In the rows, 128 means zero.
Each path below is one point turned by a fixed rotation once a step. After each direction that follows a path, write how fast that rotation turns it, in degrees a step (0 if it stays still).
Each turn is a multiple of 5 degrees from 10 to 175, or 0.
Each row of a path follows its step; steps can be skipped.
Path 1:
step 0: [122 134 131 128 117 122 125 120 123 119 127 135 126 123 125 130 139 124
 130 130 122 138 123 129 124 130 138]
step 1: [125 135 122 123 118 132 127 128 136 134 128 134 122 122 132 132 139 136
 124 129 130 139 123 129 135 135 131]
step 2: [131 130 133 128 125 132 127 133 131 134 120 138 129 134 132 125 135 131
 119 123 127 141 133 118 120 131 121]
step 3: [125 123 136 134 120 133 125 133 130 126 128 129 121 137 126 133 133 133
 138 128 122 140 131 128 116 121 130]
step 4: [131 124 133 124 123 126 128 138 125 138 133 129 123 124 121 136 140 132
 130 132 127 133 130 142 127 124 123]
step 5: [137 130 129 129 126 132 128 137 127 134 117 130 132 122 126 130 129 118
 125 133 131 134 121 138 116 132 123]
step 6: [132 127 127 133 119 132 139 130 129 127 117 129 118 135 126 127 122 120
 129 139 130 138 126 131 131 122 130]
step 7: [122 136 133 131 122 116 135 128 117 128 126 134 121 125 124 126 134 120
 126 137 123 134 135 130 131 126 132]
step 8: [119 135 122 134 119 126 124 132 127 124 125 133 121 116 130 131 133 128
 126 132 129 133 122 130 124 142 134]
step 9: [128 126 121 125 121 134 130 136 131 127 125 143 120 135 131 125 135 130
 121 127 135 136 128 123 133 136 127]
[126 130 129 130 128 129 125 128 128 125 126 127 131 126 129 128 126 126
 131 127 127 129 125 127 121 129 131]  140
[129 126 127 130 131 127 127 132 129 129 124 130 130 127 131 128 126 127
 129 125 131 131 125 126 132 128 127]  100
[129 131 123 127 129 129 127 127 128 128 129 129 129 128 128 128 131 129
 127 127 134 128 124 132 126 129 127]  95
[124 125 129 129 128 129 126 134 128 129 131 129 127 130 131 126 129 131
 128 129 130 126 129 126 125 129 128]  55
Path 2:
step 0: [132 119 124 134 132 140 123 123 139 125 128 123 127 136 129 124 123 137
 129 131 131 122 127 131 129 136 127]
step 1: [144 128 135 132 122 132 121 124 135 129 133 118 128 137 127 123 126 126
 130 136 126 129 129 126 125 131 127]
step 2: [137 118 131 126 129 137 119 129 138 125 125 122 119 131 130 128 130 123
 134 120 131 131 130 130 123 132 127]
step 3: [143 128 123 125 131 138 134 135 137 133 133 121 126 130 126 128 131 128
 133 132 126 134 133 134 124 129 127]
step 4: [131 124 138 130 127 134 124 135 137 138 129 131 120 133 125 134 133 128
 129 130 132 135 141 130 127 129 131]
step 5: [132 126 128 124 137 133 131 132 132 133 135 125 126 135 132 124 128 127
 138 123 134 131 141 128 136 121 133]
step 6: [130 126 123 137 133 129 127 137 130 132 126 127 129 138 131 123 139 135
 127 130 131 131 142 129 132 131 128]
step 7: [131 128 128 130 133 129 124 128 133 130 130 127 134 141 129 129 126 135
 128 131 143 134 130 124 135 132 138]
step 8: [139 129 126 130 130 119 120 132 131 131 129 129 133 138 138 118 127 127
 131 125 134 130 134 121 122 132 128]
step 9: [131 124 120 128 133 134 122 130 140 130 125 130 134 133 134 125 124 135
 126 125 138 125 128 132 121 138 129]
[132 128 127 129 128 126 126 127 126 123 125 124 130 129 128 129 131 127
 127 128 130 132 125 126 129 130 128]  60
[125 131 126 129 132 124 130 128 129 129 129 128 129 130 132 130 129 129
 126 128 131 127 130 123 128 129 128]  35
[128 129 130 131 127 129 130 128 129 128 129 132 127 129 125 130 126 130
 128 134 129 131 126 127 130 130 127]  115
